One vector is turned by the same rotation once a step. Each row is the vector after some number of steps, and that number follows the row.
The counts run from 0 to 557.
[ -2   3 -19  15   3 -26  12   8  13   9  -7  14  -7  18   1  -3  -8   6
  -9  -1   0 -22  -3 -16  -5   8   3  17  -6 -24 -19 -12   4  25 -35  20
  25   7 -10]
166
[-15  -6  12  -2  11  27  -1  25  -3  10  18  23  -8   2 -12  -6  12 -18
   7   5  31  11   2 -29 -22 -13  -8  -1  -7  12  -9   9   9  26   7 -13
 -17  13  -1]
370
[ 12 -18  14  27 -36 -32  -5  -1 -10 -17 -22  13   6  11   6   4  -4  11
   1  -8  -1   7   2  -1   2  -8  -1   1  -3  36  -2 -17 -17  -1 -17  20
  -6  10   6]
357
[  2   7   6   9 -21   5   1   0  14  16 -10  29   2  19 -15  -6 -17   2
  -7  15  -4   2  -7 -17  16  -1  -1   7 -33   1 -16   2  -8  38  11 -16
  11   5 -16]
547
[-26  28 -16 -22   4   8   0  18 -11  -2  -4  11  20  30 -20 -21   8   1
 -22  14 -18   4   7  10  -1   0 -25   3 -20  15   4  -7   6   6  13 -18
  13  -3 -17]
380
[-10  34 -18 -24  17   1   1   6  13  -1  14 -11   8 -16 -27  -8   8   2
   3 -27  14  17 -18  -5   8  -4   4   9  -6 -12 -11 -15 -12 -23 -10 -21
   8 -17  -1]
7
[ 32 -25   1  32  11 -12 -20 -24  -9 -17 -19  27 -15   8  -8 -13   9  -2
  -5   0 -14   6  -9  -8 -13   0   2  -2  -7  -5   9 -13   6  16  10  14
  -2 -16 -22]
99
[ 12   9   1  15  15  22   1 -16  30   6  -1  16 -15  -9   3  -9   5 -29
   1  -9  21 -18 -12   3 -20  14 -14  -9 -13 -21  -8   3   5  22 -13  13
   9 -20  -5]
540
[ 10   2  19 -10 -11  -5  21  -9  15  13  -6  20 -20 -25  16  -8 -16  -5
   4  -6  35  12 -19 -10  -8 -25 -16  12   4  18 -13  -1  -6   5 -17  16
   9 -11  -6]
27
[  1   8  16  28  -6  14 -17   6   4  -4 -12 -10  -3   8  19   7  11  -3
  -5 -27  -3 -17  20 -13   4  14 -22   9 -10  20  -2  -1   1  16  -4   2
 -23 -14  41]
239
[ -2  19  -8 -20 -11  11  10   8  13  -2  11  24 -15  14 -37 -11  -1 -12
   8  -5  12   5 -25   6 -13  -8 -10 -28  -3   0   8  -5   2  -2  -3  -3
  31  -3 -18]
204
[ 14  -6 -16 -18  20 -17   8 -32   6 -11  14   0 -28  -1 -18 -14   4  -8
   7   1  -6  13 -25   5 -10 -30 -14   2 -16   6  -7  -4 -10  -2  19   2
  11  -1  11]
401
[ -1   9   2  23   9   1 -34   3 -15 -15 -21  16   1 -24  14 -11   8   2
 -16 -24   2   1   9   3  -5  18   5   8 -21   4  13 -11  16   1   7 -14
 -21 -13 -19]
434
[-15  15 -20  -2  41 -15  16  -8  18  13  11   7   1   2 -19   9   8 -16
  18  -1   6  10 -10  -9  13  -8 -14   3  -3 -14  -6  -1 -26   5  -6   2
  32   7   6]
342
[  2  12   1 -10  18 -12  17  -4  27  14   8   1  15  -2  -7 -12  -7 -26
   0   0  21   2 -12  10   1  16  -7  12  16   7 -24 -10 -19  -4 -38  14
  18 -16  -8]
86
[-12   3  -3  -8   8   8   3   9   0   9  -3  20  26   7  29  -4   3   2
  -5  16   4  26   5 -23   3 -14 -26  13   7  36  -8  -4  -7  17  -7 -13
   8  17 -13]
301
[-14  38 -12 -10  17 -22   9  15 -11  -4 -13  26 -14  11  -2 -13  -7  -3
 -16 -11 -12  -1   8  14  13  18   3  12  -7   9  -2  -7  18 -13 -24 -13
  17   3 -19]
383
[ 17  -1  13  -4   9 -21  16  -1   8 -12 -43  -1 -25   7   3  -3 -11  28
  -6  -4  -2  -7  -3  -2   9  -2   7   2  11  -3  13  -6 -21  -9 -16  33
   7 -20  17]
277
[ 14  12  -1  20 -25   2  -6 -32  11   6   7  25  11   1  -1 -16   2   5
  -3 -24 -14  29 -10 -13   3 -24 -21   8  -5   0 -12 -15   0   1  -5  -2
  32 -12 -13]
352
[  7  -6 -18   5   7 -14  -1 -16  13  -5  -2   6   6 -15 -18 -14   4  31
 -10  -7  -3  21 -19 -25  -8 -19   6  22   2 -32  -5 -14  -2  12 -15  19
  12 -11  -8]
225
[ 25  30  -5  -3  29   3  -2   1   5 -24  19   5 -14  -8   4 -11  20 -21
 -13 -13   8   8 -13  11   3  15  22   4 -18 -17   4  16   4   4  -1   3
   1 -29  -9]
265
[ 23   1   2   7  -5 -11  -8  -8   1 -25 -31   1 -10  27 -33   5  -7 -15
  12   5  -3 -15  -4  27   5  30   7 -20  -9  13   0  -8 -15   2  -5   3
  -6 -14  -5]
209
[  1  22  -2  16   8   9 -13   8   0   2 -21  24   4   1  12 -14  -2  22
 -19 -21 -17  15  10 -24   9  19   5  17   4 -14  11  -4  27   5 -15 -12
   6 -14 -21]
49
[-16   0  -3  20  -8  -5  26  19   4  14  -3  19  -2  14   1  -4   4 -14
 -17  12   9 -19   4  -7  -6 -18 -10  19 -25  -4 -36  -5 -11  14 -16   6
  21   8 -22]
164
[-18 -13  19   5  11   8   1   6  21  -9 -36   6   2   0  -7  11   4  -9
   3  -3  18  -1  -5  18 -17   1  -7 -31   2  18  26   1 -26 -14  -5  27
   9   2  12]
534
[ -2   5  -8   5  31  -1 -15 -10  26   8  -8   3  18  -7  -9   2   4 -14
   6 -19  19   8  -8  10  -9  24  -4  -7  21 -17   2  -4 -10   3 -29  30
  24 -13 -13]
88
[-22  12   7   2  -1 -14   6 -10   4  -1 -22  34 -13 -21  16 -26 -10  15
 -18  -6   1   7   0   4  -2   3   1  21 -22  -2  -4 -10  20   8 -26  10
   1  24   0]
107
[-32  21   0  15  19  -9  -6  -3  -5   9  -5  33  -6   1   3 -13  12  -7
 -13  -9  -5   3  20   9   1  -2 -19  18 -14 -17   9   5  19  28  -6  27
   1   7   6]
491
[-10  30 -16  -4  21 -22   1  12 -16 -17 -24  15 -10  15   7  -2  -2   5
  -5 -12  -9  -1  14  21   6  22   7   1   9   4   8  -9  11 -13 -28  -3
  15   9 -25]
384
[-26   9  12  25  26  -8   2   5  -8   5 -17  28 -18   0  14  -6   6 -12
 -17 -12  -6  -1  22   0  -4   2 -11  20 -14 -12  11  12  24  13 -10  24
   0   5   1]
492
[ 10 -18   7  23 -15  20  -3  15   8  -8 -11 -15  32  24  -7  12   7 -10
   1   2   7   3   9 -11 -15  -2  -6   1  11   5 -20  11 -20  27 -14  29
  -2 -10  -9]
417
[  0 -10   0   0  21 -27 -23  15 -11 -17   6  15 -21  25  -5   2  22  -5
  -4 -16   2 -10   5   9 -22  13  13 -22  -7   7  29   1   7   7   7  14
   1  10  16]
316
[  6  40 -16 -21 -10 -10  -6   4   1   5  15   9   2  -4  20  -1   3   1
  14 -29  27  14  -4  17   8 -10  -4   3   1  17  -4  -4 -16  -1  -8 -11
  25   3 -15]
135
[  6   3  12 -22   0  22 -15  23   1  -7 -19 -16  -5  14 -21   6   2  13
   8 -28  10  13   7  -5 -16  -2   2 -19  25   4  23  14   1   1   1  20
   3 -26   8]
199
[-29 -10   6 -15  17  -1 -15   8   5   1  -9 -24  -4   7  -3  -5  10   6
  -8 -22   0  -9  10   8 -20  -1   3  -8 -22  17  -8  -1 -24  -8  24 -14
  -3  20  36]
63
[ -2  -2 -18 -46  -6 -18 -12  13  -9   9  10 -14  13  14 -25 -15 -15   2
  -4   6  12   7  -7  -3 -16  -4 -15   7  15  31 -12 -13   3  19   1  -5
   1  -7  -9]
252
[  7  30  -7 -20  22  16   0   4   6 -15  23  16   3   9  -9 -17  22 -15
  22   3  21  19  -8  13   5  12  15 -16  -4   3 -12  -9 -19   9  -8 -20
  -3   7   1]
262
[-19   4  -4  11   6  -4  -6  18  -1  -4   6  -9 -18   2 -28   9  -1  -1
  -6 -37  -5   3   5 -33 -11   3  13  12  -5 -18  -8   5  35   0 -19  -5
   0  -1   5]
118
[-15   2  -7  20  13 -27  -8   6  11  -4   1  29  -6  -2 -27  11  -4 -28
  -2   3   8  -1  -8 -12  10  25   1   2 -18  -6  16   1  21  27 -26  18
  -4  10  -2]
39
[ 18   3  -1  13   5  -5   6  -2  -7 -21  13  -6  -1  34 -13   6  26 -17
  12  -8  -8   6   0   8   9 -18  -1 -10 -18  16  -9   1 -38 -11  16  -3
  11   1  16]
14
[ -9  18   6 -39   6  -9  13  16  -4   6  25  -1  -7  26  13 -12   7   4
   5  -4  16  17  12   1  -2 -11  -5   9  15  24  -9  12  -9  17 -15  17
   7  15  27]
193
[  5  12 -24 -15  29  -3   2  -8   4 -11  -4  -8 -17   9  16  -6  -6 -10
 -22 -10 -23  -5  -2  -6 -10  17 -33  -3   6  20   7  -3  29  -7 -13 -17
  19 -13  -2]
127
[  5  -6  21  22   5  19 -14   3   9  18   1  27  16  19 -18   2  12 -10
  24  -6  23  13   1 -14   8  -5   9 -19  -1  -2  -5  -8 -36  10  12  -5
   7  -5  -9]
93
